Rotation paths and how fast each direction turns (degrees each step):
Each turn is a multiple of 5 degrees from 10 to 175, or 0.
Each row of a path follows its step; steps can be skipped.
Rotation 1:
step 0: [-12 -15  -5  23  17  11 -16  12   2 -25  19 -25   4  -1  27  -2   7   4
  -8  -3   4  -3  17   0   0 -18]
step 1: [-17 -11  -4  -7  10 -11  21  -5  -1  -6  13  25   2 -13   8   3  -5 -14
   3 -13 -12 -10   8  14  -5 -42]
step 2: [ 13  -8 -10  13  -5  13 -11  -5  -7 -18   8  25  10  -2   3   7 -11 -32
  10 -15  13  -8   2 -10 -31   9]
step 3: [  5 -22  18   6   2  37  -9  -3  -8  -6   0   2 -17  -8 -17  10  -6  21
   0   1   3   2  20 -10 -16 -22]
step 4: [ -8 -11  -6   3  18   2   5 -19  14  -8  -4 -11  -6  11  -8   8   3  -4
  36  -4   0 -27  30  18   3  -4]
step 5: [-10 -35   3  10  -7   5 -11 -11  13 -16  20   6  -7   9  20 -11  -9 -27
 -12   9  10   2  13   7  16  -3]
step 6: [-29 -18   0 -11   1  24  20  -3   2   1 -19   9  -9  -4   9   4 -17 -21
   7  -5  -9   5 -16  -1 -18 -20]
step 7: [-13   6  -8  19   1  11 -10 -26 -12 -12  -2   7  -8  34  -8  16   9 -13
  -2  -7  -5  -3   7 -10 -29   9]
step 8: [  2 -16  24  -2   0   7 -18 -11  14  14  17  -8 -15   4  12  28   2   7
   1  23  -7   6  15  10 -21 -14]
step 9: [-25  -2   3 -17   8  -3 -10 -25  -3  -1  -3 -18  24   8  14   3 -15  -9
  26  -6  19  -1  11  10   3 -15]
step 10: [ -8 -27  -2   4 -33  -5  -5 -11 -32 -13   8   1   2  15  17  -1 -18 -11
  -4   5 -16 -12   1  -4   3  -4]
Directions:
[  0   3 -10   1  -5 -11   6 -10  -3  -1   2   7   2  10  -8   1   1   0
   3   0  -6 -12   3   1   1   2]	130
[  3  -2   2   3   0   6  -1  -2  -4  -6 -10 -14  -1  -1  -8  -1   5   1
  -9  -3 -12  -8  -2  -3  -6   1]	95
[  6  -7   6  -9   2   0   8   3  -4   4  -4   8  -5  -5   5   9   0   1
   2   6 -15  -2   0   4   3  -1]	155
[  5   6   4  -7   4   5  -5  -4  -1  10   7   7   5  -2 -10   9   3  -2
  -5  -2   2   1   2  -4 -13   1]	70
Rotation 2:
step 0: [ 17  10  -7  24 -29  -4  35  -2  -3  12  11  -6  -4  -3 -10   0  -9  -1
  17 -14   6  -6  16 -28   5  -5]
step 1: [ 30   1   4   7  -2   9  16  -3   3 -19  -2   9  -7  -9  11 -26  -5   1
  12  -7   3  -9  42  13  -8  18]
step 2: [ 25 -22   5  -7  14   3  25  -9   3   3  10 -12   8 -23 -16  -3  15  -8
   1 -34  -6 -19   8  -6  -5  -8]
step 3: [ 20   1 -14   2 -22   5  34 -20   1 -26  -5  11  -7   8 -12 -16  15   2
  10 -10  -6  12   0   7  -6 -26]
step 4: [  8 -19   7  33  -2   3  20   4 -10  -9  -3 -27 -11 -11 -20 -19 -16   7
  21   2   4  -8  17   5   6 -15]
step 5: [  4 -14  13   4 -11 -14  30 -15  -1 -17   1  16  16 -12  -5 -21  10  12
   1  -2 -15 -14  24 -14  20  15]
step 6: [ 12 -24   0 -22  -4 -12  24  26   7 -23   0  -3  -9   2  -4  -1  -1   5
  18 -31  -1  -1  20  -6  -2 -13]
step 7: [ 20  -6  -1  20 -12  -8  41  -7 -12 -23  14 -10  13   4  14   1   1 -10
  -7  -1  23  -9   6 -10  -4 -18]
step 8: [ 23  -3 -20  13  -4   9  36   6   2   2 -17  -7 -13   7   1 -14   5  14
  22   0  -2 -27  12  -1   6  19]
step 9: [ 15  12   6   9 -11  -2  26  -2   0   8  11   5  -8 -28  -9  -7  -3 -10
   6 -27  -6  -2  38 -22   0  -3]
step 10: [ 37 -10   7  -6   7  10  16  -5   2 -27  -5   8  11   2   3 -32   2  -4
   2 -21   1  -2  15  16 -16  -6]
Directions:
[ -3   3  -8  -3 -10  -1  -2   2   9   3   6   9 -11   3  -6   4   8   3
   9  -6  -2   4   0  -6   4  -2]	125
[  0   2   5   6 -10   1  -5   6   9   0   8  -6   3   3   6 -15  -1   0
   1  -1   8   5  -4   2  -7  -3]	115
[-9  3  2 -6 12 -7  6  1  7  6  6  0 -4 -8  7 -9  5 -1  0  2 -8  1  8  2
 -1  2]	95
[ 0 -4 -3 -2  8  2 -4 11 -5 -2 -3 -7 -1 -9 -3  0  1  6 17 -2  3  2 -5 -3
 -9  4]	160
[ -5   6  -2   6  -4  -5   0  -6 -11  -3  12  -1  12  -9   0   3   5  -7
   2  -2  -2   4  -2  -8   0   1]	160
[ -3   2   4   5   3 -10  -7 -13  -1   2 -12  -2  -2  -1  -6  -5   8   1
   3  -9   5   2   2   6  -3  -5]	45
[ -5   8   5   5  -6   4  -5  -3  -1  -2  -3  -1  -6  -9   1  -5 -10   7
   1  -2  -2  -7   4  -5   8  11]	90
Rotation 3:
step 0: [ -8  12   2  18   6   0  20 -29  12 -19  -5 -20   5   6  -2   4   1  -4
   9  21 -13  10 -13  12  15  10]
step 1: [-17  23  -3  -6  20  -9   4  18  16 -10   1  -7  -4  26  -8   6  10   5
   4  20 -12  24  -1  15   0   7]
step 2: [-11  -3   0 -14 -11   8  15   4  10  -4   6   3 -19   6  13  13  18   8
 -10  26 -24  -4 -20  24  -5   7]
step 3: [-10   7 -14 -15  -8  11   1 -12   2  -1  16  -8  14  14  -5 -23  -4   2
  10  39  -8 -10  -2  22  -4   6]
step 4: [ -2  19  11   3   7  -1  22 -20  16 -15   0 -31   9  -1   6  -1   0   4
   7  18  -6   2 -10  15  20  17]
step 5: [-11  20  -4 -17  12 -13   3  19  17 -17   9 -12  -2  28  -1   9   0  16
  -4  19  -6  16   1   8  12   1]
step 6: [-11 -12   4 -20 -18   9  16  -4  22  -9  10   0 -16  16   9   6  14   8
  -9  15 -17   0 -23  15   4  -2]
step 7: [-15   5  -6 -16 -10  10   5 -10   9  -7   1  -1  19  20  -1 -30 -12  -1
   8  35  -9   0 -12   9  -8   0]
step 8: [ -1  17  31   1  -1   0  14  -4  16  -9  -8 -26  13   0   6  -4   1   2
   9  21  -6   5 -15  11  12  23]
step 9: [-10  12   7 -10   1 -13   1  26   7 -13  11  -7   8  24   1  19  -3  17
  -4  34  -1   8  -1   2  12   1]
step 10: [-12 -15   4  -8 -21  10  18   0  24  -2  19  -5  -3  15   2   7  22   2
  -4  20  -8  -5 -22   4  12  -8]
Directions:
[  7  -4  -1  13  -2   2  -1   6   5 -12  -2  -9   5   1  -7   0  -2   2
  -8   1   1  -8   8   5   0  -1]	80
[ 2 -1  3  3  0 -4 -6 -8 -6 -2 11 -2  7 -3 -3 10 -5  5  3  2  4  7  1 -1
 15  6]	80
[ -3  -8  -2   1  -6   2  -9  -3  -3  -3   8   6  -2  -6  -3  -6   4   6
   2   4  -5  -8  -7   4   2 -15]	95
[  3   4   2   8  11  -1   5  -4   7  -1  -4   1   1  -8  -6 -12  -7   3
  14   2  -1   0  -3  -4   3   0]	95
